In the rows, 128 means zero.
The rows of X fall into several groups, which share some directions, and each row is roughly a mix of its group's hidden directions.
X, 107 rows:
[[159 155 152 160 165 120 149 111 119 106 103]
 [126 119 114 133  64 159 140 154 131 148 121]
 [113 110 131 150 152 141 150  64 121 141 119]
 [160 113 141 149 141 157 161  90 106 154 125]
 [138 124 143 169 135 122 108 135  85 168 154]
 [109 144 158 179 148 115  90 144 117 132 139]
 [143 107 174 139  84 159 133 156 123 132 130]
 [124 125 147  93  65 146 112 119 139 119 113]
 [141 114 115 104  77 157 144 112 122 165 113]
 [143 135 178 114  93 162 138 134  93 125 125]
 [123 144 115 125 187  99 103 152 134 111 147]
 [ 87 127 124  89  78 141 129 126 142 104 124]
 [141 185 129 133 163 116 153 124 121  98 116]
 [114 124 158 146 173  96 124  90 112 129 147]
 [138 139  79 135 107 134 129 186 140 133 127]
 [133 130 114 120 132 163 153 120 146  70 101]
 [170 150 126 156 121 126 168 156 129 111  97]
 [133 162 115 170 149 120  89 161 128 116 111]
 [ 98 132 129  95 168 111 102  95 136 103 144]
 [ 98 158  95 153 124  97  96 142 133 153 112]
 [136 154 134 129 172 129 140  78 132  98 108]
 [142 174 150 139 131 140 124 121  80 103 103]
 [154  96  98 117  88 139 155 148 145 153 138]
 [135 114 117 171 157 136 162 111 144 161 101]
 [169 115 106 153  91 135 165 139 107 143 119]
 [128 175 120 161 111 143 134 105  83 122 117]
 [153 129 139 149  72 154 144 155 109 117 117]
 [149 111 143 142 189 104 106 125 147 142 118]
 [154 147 106 131 141 107 141 183 125 154 152]
 [139 152 128 183 110 131 114 129  86 147 110]
 [ 88 168 125 131  94 118 115 121 117 100  95]
 [115 185 127 135 164 123 121 129 115  91 111]
 [ 99 140 149 105  92 119 140 133 103 143 177]
 [114 167 146 152 118 118 123 124  75 147 153]
 [126 132 127 103 151 103 124  79 167 129  97]
 [149 110  87 118 175 108 127 141 154 127 152]
 [134 133 143 145 196  97 110 119 127 118 133]
 [129 133 136 133 113 199 128 142 132 126  96]
 [131 127  91  96 106  79 150 131 112 151 138]
 [117 144  98 128  83 120 111 180 137 119 120]
 [167 105 117 139 178 134 154  99 125 144 141]
 [116 109 155 113 124 101 156  76 113 146 147]
 [132 123  90 143 133 103 102 179 156 142 138]
 [124 138 177 129 144 167 123 126  99  90 132]
 [144 112 134 124 189 122 123 139 163 103 111]
 [ 94  95 113 125 110 151 135 111 170 160 138]
 [106 121 183  86 122 129 133  99 119 114 138]
 [134 146 156 116 149 120 160  68 125 115 136]
 [116 179 116 161 148 125 106 114 107 115  96]
 [134  77 108 139 103 139  98 147 148 152 106]
 [154 113 115 158 132 105 104 132 126 187 119]
 [143 130  98 158  81 118 116 162 143 154 113]
 [164 140 118 144 135 152  94 167 142 137  92]
 [139 144 129 156 155 103 107 137  99 175 152]
 [132 164 111 168 150 128  99 107  96 143 106]
 [131 127 151 126 178 141 138  80 126  96 133]
 [143 157 135 147 178 131 133 105 127  92  98]
 [117  95 110  90 149 122 112 161 160 138 156]
 [133  79 110 132 127 126 132 148 170 160 154]
 [153 122 114 162  83 159 144 144 129 139  97]
 [140 133 144 160 161  75 120 140 109 132 154]
 [129 164 106 138  81 140 133 147 102 106  98]
 [139 134 132 138 171  70 106 129 124 112 148]
 [146  99 133 124 166 128 105 164 162 133 160]
 [135 116 155 150 157 109 165  92  97 117 145]
 [123  67 147 123 121 130 110 118 133 162 158]
 [166 107 106 134 100 155 169 133 146 114 106]
 [114 150 104 130  92 121 112 173 140 121  89]
 [131 115 178 119 147 108 142  78 110 121 136]
 [134  96 100 134 126 109 119 169 164 156 151]
 [118 136 165 104 187 127 112 113 122 108 139]
 [125 128 120 130  62 155 119 145 147 142 104]
 [150 156 155 137 181 121 109 120 100 107 124]
 [ 78 124 164  97 118 139 117 101 148 107 129]
 [128 149 127  97 124 121  90 183 120 137 151]
 [123 118 102 139  73 171 147 141 141 129 115]
 [177 117 114 133  89 131 163 152 118 145 115]
 [135 143 127  96 158  94 119 174 122 120 160]
 [124 131 161 105 170 139 129 139 146 178 116]
 [153 104 104 142 125 126 115 185 155 142 146]
 [120 138 141  68 116 106 113 148 128 102 157]
 [139 119  73 153  82 131 145 133 127 144 121]
 [125 135 149 103 192 112 106 116 116 128 147]
 [143 115  99 149  98 181 158 122 132 143 118]
 [160 125 170 149  84 139 107 129 120 138 100]
 [134 124 124 179 101 161 154 141 110 157 116]
 [ 86 128 122  93 118 175 124  97 129 111 131]
 [112 164  97 149 126 134  98 155 139  91 105]
 [174  83 131 129 149 140 142 150 144 141 158]
 [154 115  95 147  85 145 139 144 142 132  87]
 [181 122 156 108 116 132 165 150 105 122 126]
 [131 111 105  97  96 126 146 165 140 153 165]
 [ 91 116 145  80 133 125 104 137 158 136 156]
 [130 132 154 125 187  89 114 115 131 107 139]
 [109 119 151 101 156 106 140  73 120 145 139]
 [167  96  93 139 105 116 173 135 128 126 129]
 [101 147 127 101  92 106 152  92 101 115 109]
 [132 119  85 102  88  99 166 127 118 137 129]
 [152  91 116 126  88 135 150 168 138 151 143]
 [117 173 144 116 133 134 162  98 108  91 140]
 [ 93 142 153  80 112 131 114 146 120 111 161]
 [155 165 127 137 147 106 108 161 101  92 117]
 [121 166 138 116 173  85 117 109 144 128 111]
 [103 120 159 133 113 170 121  79 112 142 118]
 [ 95 111 122 112 113  98 133  73 155 137 129]
 [105 120 115 145  74 151 103 159 108 130 118]
 [100 138 167 104 170 152 111 109 122 103 137]]

Here is one row from each group, named. Which group is each of the other rows in?
[121 109 168 137 100 156 104 166 146 149 140]	(80)
[109 125 159  92 163 116 105  83 135 130 132]	(64)
[118 155  87 115 135 136 118 140 153  95  84]	(37)

[ 90 100 100 106  95 150  93 143 140 126 126]	(37)
[100 131 138 117  63 157 138 141 118 118 139]	(64)
[118 105 171 120 155 141 137  80 129 154 141]	(80)
[135  99 152 101  94 127 168  94 143 135 145]	(37)
[115 101 144 106 123 165 150  94 132  86 141]	(37)
[136 124 119 120  57 124 120 141 153 131 108]	(64)
[148 143  89 143  79 140 146 153 125 132 101]	(37)
[137 166 160 147 153 122 113 116  94  96 106]	(80)
[158 137 103 139 108 150 144 179 104 104 134]	(64)
[130  95  99 118  89 134 118 169 156 141 114]	(37)
[153 161 144 161 172 105 131 126 101 145 137]	(37)
